In the data rows, 128 means zero.
Here are some numbered points:
[122 118 125  89 160 230  98 103 124 165 135 114 142 122 139 120 112 130 127 128 126 133 116 159 111 134 152 143 156 130 116 155] 0
[119 151  95 225  32  64 184 138 120 137 134 114 142 122 109  78 120 152 132 118 126 118 118 157 112 207 133 159  91 100  92 143] 1
[125 125 122 148 123 112 126 136 149 117  85 139  69 152  98  80 177  89  67 123 138 143 176  50 103  72 146 149 179 141 114 125] 2
[109 104 134  93 209 186  90 102 122 169 126 113 112 111 111  97 151 118 113 121 128 133 148  88 100 103 158 145 191 137 123 153] 3
[119 102 111  95 117 227  98 108 148 106  87 135  89 142 119 106 144 152 125 117 132 119 142 107 125  82 136 139 161 139 128 126] 4
[101  99 125  84 184 225  76 115 121 182 138 109 116 103 125 132 130 146 139 114 136 118 133 114  88 168 141 162 135 102  94 136] 5
[121 128 142 116 173 152 119 109 116 128 103 122 104 152  96  59 104 137 141 131 122 126 112 170 202 138 108  32 101  85 181 119] 6
[139 126 152 141 212  62 127 130 135 144 123 120 150 105 189 155 120 146 140 108 123 112 114 143 104 124 141 146 163 132 107 150] 7
[132 138 133 121 134 107 134 144 107  63  92 129 114 135  60  50 104 145 160 130 118 116 104 156 119 134 133 142 129 138 119 143] 8
[116 133 119 172 100 142 146 108 119 189 146 119 149 105 162 172 141 106 107 124 140 142 150 114 106 213 149 163  83  91  96 141] 9
[153 167 122 134   0  43 174 170 116   5 154 149 152 146  66 133  83 168 172 144 118 104  61 218 173  78  60  77  84 193 188  61] 10
[142  88 152  23 208 194  67  90 118 152 201 138 186 113 131 188 110 155 153 134 116 102 119 148 108 173 115 156  65 119  98  99] 11
[114  90 133  65 202 238  85  84 134 162 137 114 142 129 170 116 120 150 124 122 127 125 120 152 108 138 156 151 168 126 111 160] 12
[128 143 134 168 132  94 161 119 132 193 142 115 159 101 221 218 119 112 112 128 129 140 125 147 186 146 115  48 113  86 174 134] 13
[135 134 144 124 162  96 132 131 170 116  84 144  74 170 160 118 169  94  96 130 137 154 178  43 206 114  97  40  97  94 182 105] 14
[134 124 131 120 145 133 126 127 155 118  85 136  96 163 179 137 255   0   2 150 148 206 255   0 118 225 133 155  58  94  94 135] 15
[123 116 134 104 178 163 110 117 119 193 156 113 162  99 200 226 118 118 129 124 121 130 125 148 111 168 151 147 139 118 111 163] 16
[117 128 136 133 147 123 130 129 130 119  87 128  96 130 118 120 181  75  55 128 132 153 182  37 119 101 149 147 171 135 124 136] 17
[149 133 150 102 145  61 132 134 136  38  94 143 115 120 124 152 124 122 134 139 129 128 119 132 119 178 104 145  56 134 111 100] 18
[138 136 121 147  46  76 145 166 180  93 110 166  85 150 173 218  91 199 187 117 115  89  81 195 115  51 114 144 142 171 126  94] 19
[131 131 126 131 114 128 139 108 113 137 147 122 156 114 110 131  91 137 158 137 117 119  89 178 115 215 120 158  63 100  96 128] 20
Which two points above are nearest to each new point? Their numbers follow each, smallest number first.
[134 146 124 136 112 133 142 170 122 168 167 121 192 122 199 182 160  94  96 142 132 156 180  50 175 126 111  82 122 108 165 131] 9 13
[142 130 133 105 161 124 127 145 121  90 108 134 117 144 103  92 173  78  85 139 134 150 167  45 118 193 120 152  71 108 106 131] 17 18
[110 101 129  89 189 235 103  60 129 143  72 108  84 141 152  95 153  64  64 128 138 165 157  96 111 124 165 139 173 136 120 155] 0 3
[154 136 143  88  56  50 138  87 111   4 164 158 158 139  90 193  61 169 192 142 115 101  37 255 112  64  73 131 100 226 149  53] 10 19
[137 126 127 147  82  63 141 136 119 106 146 144 136 129  82 148 133 161 142 127 124 110 127 121 127  60 118 145 149 164 129 104] 8 19
[123 132 129 137 132 137 129 119 152 117  66 131  71 139 156 107 107 131 140 126 132 124 103 168 164 122 123  80 135 105 163 130] 4 6
[138 105 143  94 185 146 110  76 108 154 181 120 185 122 123 117 106 135 142 137 126 124 112 152 115 202 125 154  79 108 104 128] 11 20
[113 139 115 166 105 123 145 151 139 184 137 123 134 118 179 162 163 136  94 108 133 134 169  78  92 189 140 159 116  98  95 135] 9 16
[134 133 137 186 135  36 144 168 138 138 131 129 114  99 128 132 125 182 156 104 129 103 111 139 104  60 141 152 190 138 120 120] 7 19
[133 137 124 136 133 134 142 118 119 105  88 123 109 152 122  76 104 121 146 146 125 134 104 178 125 127 153 141 143 143 125 154] 0 8
